A single turn carries every row of the set below to another of its rows. Some are shown first; where does it send the rows asked next?
boko: 10  -4  -7  -10  1  15  36  28  13  10  14  -24  -8  5  -6
gul: -15  12  0  23  -5  -14  -35  14  -1  -30  -19  0  -10  -15  -4
zofe: -4  29  -10  -1  -3  -1  -29  17  8  -24  -24  0  -19  -9  -5
fopeg: 10  -2  3  27  -9  -2  -4  -17  5  4  -25  -9  -16  22  -2
kufef: 5  -11  4  -11  -6  14  5  -1  -19  15  15  11  37  -12  -15
Beneb: 1  22  -3  10  -2  -14  -31  16  9  -32  -22  0  1  -6  1
dimu: 16  9  10  13  4  14  37  3  6  -2  14  -26  -16  -1  -16
menob: -24  11  -18  -15  -15  -1  -6  3  20  -1  27  -39  9  -4  -21
ririg: -13  20  -13  -2  -21  -1  -8  -3  21  4  18  -43  7  -4  -22
vipon: -1  -15  9  12  -19  26  36  16  2  14  13  8  -6  12  -8
Futuz: 2  -14  -5  -9  8  -2  33  24  4  -12  33  -17  8  10  6
nam: 0  -9  20  23  -18  22  35  4  -2  2  16  10  -8  8  -11
til: -14  7  -7  0  10  -16  -28  28  11  -28  -24  1  6  -9  -1
kideg: 9  -2  12  15  8  -2  33  0  0  -25  34  -20  -1  3  -4
ditas: -5  -17  17  21  -15  14  32  4  -5  -9  29  13  1  10  -2
mur: -7  -7  -24  -5  -11  15  -4  4  4  12  -15  -6  -29  26  9
tino: -33  -32  -18  -9  12  -3  -3  4  -3  -10  -1  3  -14  18  10
Zomo: -7  -21  7  8  -20  16  33  19  -3  2  24  13  4  16  3
Bivu: -19  5  -20  -1  -11  -4  -32  36  5  -10  -25  -1  -10  -6  1
revo: -29  4  -9  -5  -6  -10  -6  0  17  -10  28  -37  19  -9  -26
mav: 8  6  0  -12  -12  24  3  -16  -24  10  20  11  15  -13  -14
Safim: -24  1  -12  6  -4  -14  -35  28  -2  -28  -11  4  -2  -10  5
Zames: -19  13  -14  -11  7  -1  -26  29  11  -18  -24  1  -13  -14  -7
Melot: -10  16  -7  14  -12  -2  -32  21  6  -10  -31  -5  -16  -14  -8
Futi: -2  -7  2  -15  -6  26  5  -6  -20  17  15  10  20  -20  -21
Ritip: 11  1  3  -7  -15  15  1  -12  -22  9  20  10  30  -5  -7
zito: -16  15  -1  7  -14  -10  -8  -7  20  -7  19  -42  18  -7  -27
naf: -18  -26  11  25  15  -17  -3  -15  -3  -16  -9  -2  0  12  -2

nam -> vipon
boko -> Futuz
Melot -> Bivu
Now find these:
Ritip -> mav
Zames -> til
ririg -> menob
naf -> fopeg

A single turn carries every row of the set below to another of its rows. Some are shown first; where does it send the rows asked next?
Lon: 9  14  2  8  22  14  -4  4  17  22  8  -39  -10  -11  24  -8
dala: 21  -6  -18  40  21  14  29  35  -7  6  -28  -3  14  3  17  -15
zokav: 4  27  14  17  -3  -13  30  15  -10  25  -24  6  28  -1  2  0
fom: 30  -12  -8  10  7  17  22  32  -25  -4  -32  -23  15  -1  24  -24
razom: -8  7  -14  -4  -7  11  16  22  -28  23  -16  -17  25  -8  23  -18
kuda: -18  4  8  4  1  -12  13  -12  29  0  9  -2  25  -1  -12  9
Rozel: 9  1  16  5  36  11  -3  1  22  13  5  -44  -10  -9  17  -7
fum: 14  -18  -1  0  6  23  -4  3  -2  -24  13  -19  -3  -16  -13  19
bavel: 6  6  -1  20  6  3  22  16  -9  40  -30  -12  29  -11  -1  -37
Nuf: 0  15  14  21  -14  -9  19  33  -5  22  -24  -13  9  17  0  -38
bufu: 2  14  20  22  -1  -14  18  45  -9  27  -27  -12  24  0  -7  -28
tiv: 5  6  13  25  34  20  -14  4  13  18  2  -45  1  -16  15  -5
Bolik: -2  -3  6  28  -10  12  38  12  -25  -12  -31  -39  29  -5  -18  -17
Raguk: 11  -5  -2  4  -2  9  -6  28  6  -32  8  -18  -6  -10  -12  21
mosi: 13  -11  -5  5  4  5  -13  16  -5  -27  8  -15  -1  -11  0  28
golis: 2  8  -15  22  -15  3  23  9  -29  16  -29  -18  19  -43  -4  -11
rerek: -18  -6  -16  20  -2  11  25  25  -19  -14  -36  -37  18  -21  19  -22
Vomu: -35  6  6  7  7  -6  11  -9  22  0  5  -12  23  -5  -16  5
nal: -33  7  1  8  14  -2  -4  -5  22  -4  8  -11  16  -11  -20  -12
vage: 2  -4  -2  13  -18  -10  36  21  -15  -17  -38  -6  24  -14  -19  -18
Sorup: 13  -14  -3  2  7  -6  -13  22  5  -26  5  -23  -12  -12  -13  16
katot: 27  -17  -2  27  -3  21  25  41  -5  0  -20  -33  15  14  22  -24
bagif: 12  3  19  21  28  21  -7  7  21  15  7  -39  -2  -11  28  -6
Rilil: 7  -6  3  -4  5  -2  -16  6  0  -34  9  -6  -3  -13  7  12
kuru: 14  5  -29  4  0  28  25  32  -4  1  -32  -16  25  10  17  -11
Semo: 21  -18  0  19  6  3  -8  17  -3  -29  13  -24  -2  -8  -7  21
lolu: -27  -4  10  18  4  -6  11  -7  22  13  15  -8  23  -1  -23  2
vut: 2  -13  -14  6  0  0  -4  19  -5  -32  14  -30  -14  -5  -4  11
Gama: 5  13  11  21  34  19  -11  10  27  15  3  -45  6  -4  9  -12
gol: 7  -3  11  25  33  17  -20  -4  7  6  11  -33  1  -20  10  -11
vap: 14  -5  5  49  3  -3  33  23  -30  -20  -27  -16  14  -8  -6  7
reb: 20  -4  3  25  -27  0  46  15  -1  -16  -29  -13  19  -10  -20  -4
Livi: -27  -4  3  20  -4  -18  11  -17  17  10  12  -15  9  -18  -14  2
Kavu: -21  -10  1  8  14  -16  9  -11  23  9  12  -7  10  -4  -20  1
zezo: 20  -9  -12  48  3  12  26  28  -4  5  -29  -14  -4  12  14  -28
Ruzi: 25  9  8  17  -17  -1  44  5  -24  -7  -19  -6  -1  2  -9  -13
Rofi: 18  9  15  12  2  0  52  15  -27  -14  -26  -12  17  -4  -9  -7
vek: 12  15  10  15  -12  8  30  22  3  44  -16  -18  28  5  -9  -27
duta: 17  3  12  25  -23  -1  9  19  -10  36  -32  -14  34  -19  9  -10
tana: -25  -7  25  -6  -2  -1  1  -5  19  4  10  -15  22  -8  -12  -1
Gel: 1  -7  6  18  26  27  -18  8  34  10  -3  -35  3  -18  12  -8
kigo: 3  17  -5  28  30  18  22  46  -7  11  -27  -26  16  19  17  -20

vek -> katot
fum -> tana
Now find these:
Ruzi -> Nuf
kuda -> Gama
Livi -> Lon
Raguk -> lolu
vap -> zokav
razom -> rerek
Bolik -> duta
bavel -> fom
mosi -> Vomu
nal -> gol
Rofi -> bufu
Kavu -> Rozel

